A single turn carries every row of the set below to another of its rows. Some are shown first; where does it send the rows asked next?
gav: [5.8,-47.1,-17.6,8.5,-0.8,-30.9,15.2,-11.5,2.4,4.1,41.6,-5.4,-28.9,-6.5]
dadut: [-5.5,-8.7,18.4,3.6,-28.1,21.8,16.8,57.5,-7.3,24.7,-14.1,11.1,4.9,-2.2]
zuz: [3.6,-1.8,-20.6,4.9,18.2,-9.8,19.2,-27.1,9.5,31.9,-5.1,-59.2,-8.9,-20.8]
suvig: [3.1,-4.7,3.2,-6.1,-18.8,1.1,-11.8,-32.6,-2.0,-54.5,-5.7,-1.2,9.5,-35.9]
Fose: [-6.5,8.2,-6.7,7.1,3.5,4.5,-16.1,-28.1,3.7,-56.0,-16.2,-9.7,1.7,-29.2]
nise: [-15.2,20.5,7.4,-6.2,-14.0,-4.5,-13.9,-34.8,1.5,-47.9,-11.2,-14.0,10.5,-36.8]
tume: [-8.6,-13.9,10.6,-20.9,-25.3,-40.2,24.2,-19.3,-8.5,14.4,45.9,-25.5,4.6,-3.0]
fup: [-11.4,7.0,19.0,3.7,-26.2,22.9,15.8,52.4,-3.4,35.0,-23.5,-2.5,3.2,-13.2]
leg: [-24.7,-1.9,-25.2,25.4,31.2,-34.0,6.7,-7.5,7.0,9.9,21.6,-30.3,-39.1,-3.1]
pigot: [-45.5,1.2,3.2,10.9,-9.9,-28.1,-6.8,-33.5,13.2,32.1,33.8,37.4,-2.3,-14.2]
gef: [-5.1,2.2,6.6,-11.8,-6.5,8.4,8.5,-50.9,11.2,46.8,-0.7,-2.3,42.8,-23.4]
Kugad: [-3.5,-22.2,3.7,-3.3,10.8,-0.1,7.9,-26.8,-2.7,3.8,28.4,38.9,40.5,21.6]
kapu: [-14.1,36.6,11.9,-8.0,23.6,-2.7,-42.4,14.3,-15.5,40.5,-1.4,-0.6,-37.3,-0.5]
rimik: [4.1,5.4,27.3,-32.0,-23.6,-8.5,-34.3,3.3,-22.2,47.8,20.8,15.6,-29.0,-15.8]
Fet: [32.9,7.6,10.2,-25.3,7.1,26.0,-29.8,-2.7,-16.5,52.8,-16.1,-10.5,-15.5,-16.3]
zozeg: [-12.0,-8.5,8.8,18.5,-20.9,20.9,10.4,57.0,1.7,31.2,-20.4,11.1,-17.7,-16.6]
disa: [-17.6,6.2,1.7,3.1,-11.1,-10.4,-17.7,-24.7,-1.1,-60.7,2.3,4.6,-1.6,-27.2]
feget: [11.3,-5.5,-2.1,-15.8,19.8,-10.9,28.3,-15.0,-10.3,3.0,16.2,-48.0,25.6,19.6]
Reb: [-12.5,5.2,-3.0,6.0,-13.8,-4.1,-20.4,-34.4,10.0,-46.2,-9.2,-3.6,-10.9,-49.5]
Ril: [-2.6,-26.7,-29.7,28.9,27.5,9.5,-6.4,-37.0,23.9,30.1,-0.4,28.3,-5.3,-21.5]
Gidup: [-14.8,8.6,8.6,15.5,-7.7,23.8,11.5,59.6,-2.7,27.8,-25.6,1.7,-5.2,-4.3]
Sib: [26.6,-19.5,-0.3,-6.6,18.5,12.5,-39.1,16.3,-19.6,23.1,7.5,28.4,-41.0,3.2]
godak: [-20.6,-1.1,19.0,10.2,-29.8,10.8,11.5,59.2,-3.7,25.8,-8.4,15.4,-9.8,-8.5]
pelun: [14.1,14.4,24.3,-33.6,17.4,9.3,-28.8,17.1,-33.4,20.6,11.7,7.1,0.9,29.8]
koba: [-37.7,30.5,-8.8,17.9,42.2,-0.2,-3.9,-28.8,11.8,22.5,-4.5,-0.1,24.7,10.0]

gef turns into Kugad
dadut turns into godak
Where do these go?
nise turns into suvig
kapu turns into Fet
tume turns into gav

